Where one turn sends some rows of the set: a few examples, then the rows asked:
zirak: [ 3.00 -1.14 -1.30 -0.56 -2.20  1.26  0.01  2.41  0.89  1.86 -0.89  1.73
  0.39 -1.53 -1.77 -2.10 -0.06  0.11 -0.86 -0.27  0.91 -1.70 -0.91  2.86
 -2.99  1.25  1.42  2.58  1.84 -1.01 -1.28  1.55 -2.05 -3.08  0.11  0.21]
zumit: [ 0.67  1.01 -2.46  0.63  1.35  0.47 -1.40 -1.76  0.61  1.45  2.00  1.66
 -2.63  0.63 -1.67 -2.24  0.83  0.80  1.93  0.47 -1.89 -0.49 -2.22  1.75
 -3.03  2.95  2.30 -0.03  0.13  1.24 -0.90  0.27 -1.33 -2.58  0.00 -0.58]
Dalen: [ 1.27  0.99 -0.48  2.53 -1.42 -0.46  1.32 -1.94  0.29  0.40 -1.44 -0.69
 -1.43 -4.07 -1.50 -1.41  0.67  2.26 -1.00  0.11 -1.72 -2.79  0.20  0.47
 -1.86 -1.55  1.95  0.07 -1.82 -0.29  1.11  2.02 -0.57  0.75  1.54  1.24]
fidan: [-0.61  0.32 -2.24 -0.56 -0.44 -1.91  2.16  0.72 -0.40 -1.08  1.65 -1.31
 -2.33  0.22 -0.72  0.26 -0.77  1.75 -0.11  0.79  2.04  2.07 -0.24  1.17
  0.87 -0.66  1.48  1.03 -0.30 -2.12 -2.12  0.44 -1.82 -1.60 -1.12  0.96]
buli: [-1.88  0.00  0.39 -2.02 -0.38  3.02  0.13  0.64 -2.35 -1.24 -0.26 -0.84
 -0.47 -1.93 -0.52  0.61  0.50  1.65 -0.72 -0.69  0.15  1.18 -0.95  0.86
 -3.92 -0.73 -3.51 -1.88 -0.42 -1.49  1.18  0.31 -0.11 -1.52  3.62 -0.93]
vobik: [ 0.09  2.33 -1.39 -1.01 -0.24 -0.88  1.85  2.08  0.37  2.27  0.97 -1.70
  1.00 -0.68  0.15  0.65 -0.25  1.28 -1.13 -0.98 -2.62  1.32 -0.01 -0.10
  1.78  0.23 -3.36 -1.29 -1.77  1.94 -1.90  0.68  0.26 -2.68  1.70  1.30]
nuson: [ 1.58  1.31 -2.23 -0.67 -0.69 -0.85  0.94 -0.81 -1.99  2.33  2.59 -0.70
 -0.85 -3.38  2.09  0.02 -3.31  0.26 -0.72 -0.22 -0.58 -0.25 -2.84 -0.19
 -0.67 -1.73 -0.40  0.21 -1.32  0.10 -0.53  3.32  0.69 -2.86 -1.07  2.88]
gadal: [-2.42 -0.04 -1.62 -1.57 -2.03  0.00 -2.83  0.18  1.03  0.95 -1.62 -2.23
  0.28 -2.98  1.38  0.55  3.09  0.47  0.46 -0.80 -0.33  0.21 -1.65  0.00
 -0.29  0.85 -0.07 -2.66 -0.01 -0.48  0.05  2.21 -2.97 -1.80  1.75 -1.82]
zopu: [ 0.34 -0.25  0.14  0.05  0.36  0.58 -0.24 -0.70 -3.49 -0.30  1.73  1.25
 -0.19  0.37  2.12 -0.15  0.28  1.39  1.80  2.00 -0.05 -0.66 -0.41  0.51
 -1.61  0.35 -1.64 -3.09  2.93 -0.24 -2.28 -0.84  0.65 -1.68  2.62 -0.30]
Rud: [ 0.51  1.22 -0.52  1.37 -4.09  1.53 -1.61  1.25 -0.12  0.92  1.33  1.71
 -0.45 -3.59  0.52 -1.04 -1.65  0.63 -3.43 -1.60 -1.48  0.07 -2.06 -0.88
 -0.13 -0.35 -1.24 -1.21  2.40  0.28 -0.54  0.11 -0.06  0.35 -0.25  2.18]
renev: [-2.28  1.46 -1.46  1.42 -2.69  3.64  0.19  0.85  2.63 -1.64  2.38  1.45
 -1.18  0.87  0.05  1.95  0.20  0.88  0.58 -0.66  0.53 -0.93 -0.44 -0.20
 -1.14 -0.88 -0.23 -0.79  0.23  3.13  0.39  1.63 -1.53 -4.29 -0.61  1.32]
Vid: [-0.65  0.39 -0.69  1.58  1.20 -0.13 -1.53 -0.07  0.13 -1.03  0.77 -0.15
 -0.45 -2.31 -0.45 -1.66  1.09  1.71 -1.58  0.66 -1.04 -1.84  1.60  0.66
  0.10  0.25 -3.30  2.40  0.44 -0.41  0.33 -0.85 -2.90  1.59  2.21  0.58]
zefud: [ 0.08  1.97  0.77 -0.62 -2.16  0.76  2.53  1.45 -0.51  2.88 -0.22 -0.54
 -1.94 -1.60  0.14  1.41 -0.18  1.73  0.08  0.62 -1.05 -3.20 -1.84  0.13
  0.65 -0.69 -1.36 -1.56  1.77 -1.34  0.15  0.66  0.65 -3.32  3.29 -2.51]
Voza: [-2.35 -0.07 -1.03 -1.27  1.20 -0.74 -0.67 -1.96 -1.00  1.38 -1.22  0.25
 -1.41 -1.05  1.38 -1.41 -0.88 -1.25  0.80 -2.71 -0.55  1.11 -2.80  1.84
 -1.48 -1.02  1.58  2.03  1.27  0.06  2.17 -0.23 -2.40 -2.24  0.49  0.75]
Fena: [-3.47  0.39 -3.50  2.28  1.12  2.13 -0.24 -1.16 -0.34  0.90  0.07 -0.06
 -1.46 -1.59  0.30  0.89 -0.42  0.46 -0.67 -0.84 -1.32 -4.68 -1.37  1.79
 -3.02 -2.06 -0.19  0.69  0.17 -1.03 -3.48 -0.10 -2.42 -3.34  1.07  2.35]
regu: [ 0.46 -0.14 -1.46  0.36  0.20  1.62 -1.03  0.78 -3.00  4.05 -2.12 -0.87
  2.38 -0.30 -1.12 -2.18  0.74  2.10  0.01 -0.21 -2.16 -0.48 -2.09  0.69
 -2.43  2.47 -1.00  0.25  0.91  0.94 -1.94  1.85 -0.68 -2.55 -2.02  1.13]
Kinu: [-0.36 -0.53  0.43  4.06 -3.18  1.25 -0.83  1.90 -0.98  2.49  2.08  2.64
 -0.29 -2.66  0.65 -0.26  1.11  0.43  0.03  0.39 -0.82  0.34 -1.13  0.55
 -1.09 -1.63 -1.22 -2.07 -0.64  0.66 -0.06 -1.38  1.48  0.58  1.41  1.05]
fub: [-3.34  4.31 -1.95  1.56 -1.81 -0.82 -2.47 -0.49 -0.30  3.35  0.32 -0.42
 -0.74  0.88  3.01 -0.20  0.29  0.52  1.05 -0.20 -0.38 -1.32 -0.55  1.06
 -2.17 -2.96  0.49  0.19  1.89 -1.19 -0.12  1.98 -1.08 -2.54  1.25  0.00]
Keses: [-2.25 -0.11 -1.30  1.82  0.66  2.18  0.68 -0.25 -1.91 -0.19  2.64 -0.86
 -0.38  1.52 -1.51 -1.29  0.78  0.41 -0.38  0.86 -1.35 -4.28 -0.23  1.59
 -2.95  0.07 -0.11  2.19  1.21 -2.82 -0.62  0.54 -0.32 -2.97  3.23  1.69]
Rute: [-1.21 -1.23 -0.39 -0.56 -1.78  0.20  2.07  0.57 -0.83 -1.41  1.14 -1.14
  0.57 -1.63 -0.56 -1.14 -2.69  2.59  1.89  1.78  0.81 -1.21 -0.62  2.52
 -0.83  1.86  2.20  0.47 -0.75 -1.43 -0.72 -1.04 -0.63 -3.62  1.14  0.02]
Mog: [-0.57  2.56 -3.29 -0.27 -1.74  1.30 -0.38 -0.45  0.75  2.07  1.22 -0.83
  1.77 -4.01 -1.70  0.09  3.52  0.71  1.08  0.51 -0.61  0.56 -1.03  2.92
 -0.47  0.83 -1.50 -0.84 -0.11  0.37  1.14  2.49 -1.67 -2.18 -1.11 -2.00]
dit: [-0.78  0.76 -2.02 -0.68 -3.09  1.81 -1.78  2.02  1.37  1.19  0.43  1.46
 -0.83 -2.50  2.67  0.36 -1.13  0.71  0.93 -1.69 -0.16 -2.14 -2.35  0.48
 -0.61 -0.97 -1.59 -1.77  2.29  1.38  2.38  2.46 -0.95  0.82  2.50  2.07]
gizo: [-0.01 -0.90 -1.27  2.28 -0.05  3.14  0.33  3.86 -1.53 -1.49 -0.40 -1.19
  0.27 -1.34 -0.19  2.26  1.71 -0.46 -0.19 -2.27  0.18 -0.89 -4.16  1.16
 -0.24 -0.30  0.85 -0.02  0.98  1.20  0.17 -0.16 -0.84 -3.65 -0.04  1.10]
Vilo: [ 0.24  0.15 -0.91  0.21  0.06 -0.51  1.06 -0.41 -1.08  0.32 -0.41 -1.49
 -1.49  0.47 -2.22 -0.63  0.08  0.69 -0.93 -1.66 -0.91 -0.77  0.94 -1.15
 -3.25 -1.74  0.12  1.49 -0.30 -1.46 -0.36  1.53 -2.20 -3.96  0.15  5.60]
sul: [-1.34  0.07 -2.41  1.26  0.44  0.32 -0.40 -1.15 -2.11 -0.82 -1.58  1.92
 -1.39 -0.40 -1.53 -0.69  2.21  3.59 -1.21 -1.55 -0.68 -2.03 -0.91  1.60
 -3.68 -1.93 -1.97  0.71  0.00  0.49 -1.92  0.30 -0.93 -5.18 -0.47  2.94]
mor: [ 1.04  2.26 -5.09  0.34 -1.46  0.62  0.86  0.73  1.91  0.50  2.02 -2.44
 -1.85 -2.71 -1.12  1.76 -0.47  0.43  0.13  1.49 -2.70 -0.06 -2.75 -0.09
 -2.95 -0.18 -2.32 -1.86 -1.37 -2.01  0.35  1.26 -0.96 -1.60  0.66  2.29]
ruf: [-2.69 -0.01 -3.19  1.65 -1.55 -1.10 -0.44  0.90  1.54  0.62 -0.25 -0.30
 -0.99  1.69  0.56 -3.03  0.46 -2.20  0.30 -0.80  2.28  0.00  0.56  3.56
 -0.59 -1.31  0.35 -0.32 -0.12  0.51 -1.03  1.41 -0.62 -1.10  2.34  2.01]
Rure: [ 3.14  0.73 -1.11  1.77  0.47  3.01 -0.19  2.60  0.78  2.13  1.48  1.11
  0.66 -1.95  0.84 -0.35  2.71  1.85  0.28 -1.88  0.14  0.88 -2.00  2.07
 -1.90 -0.17 -1.51 -2.39  0.23  1.54  0.00  1.65  0.90  0.78  0.57  1.40]

ruf -> mor
Kinu -> Fena
Vid -> renev
And these:
Keses -> dit
regu -> zopu
vobik -> zumit
Mog -> Rute

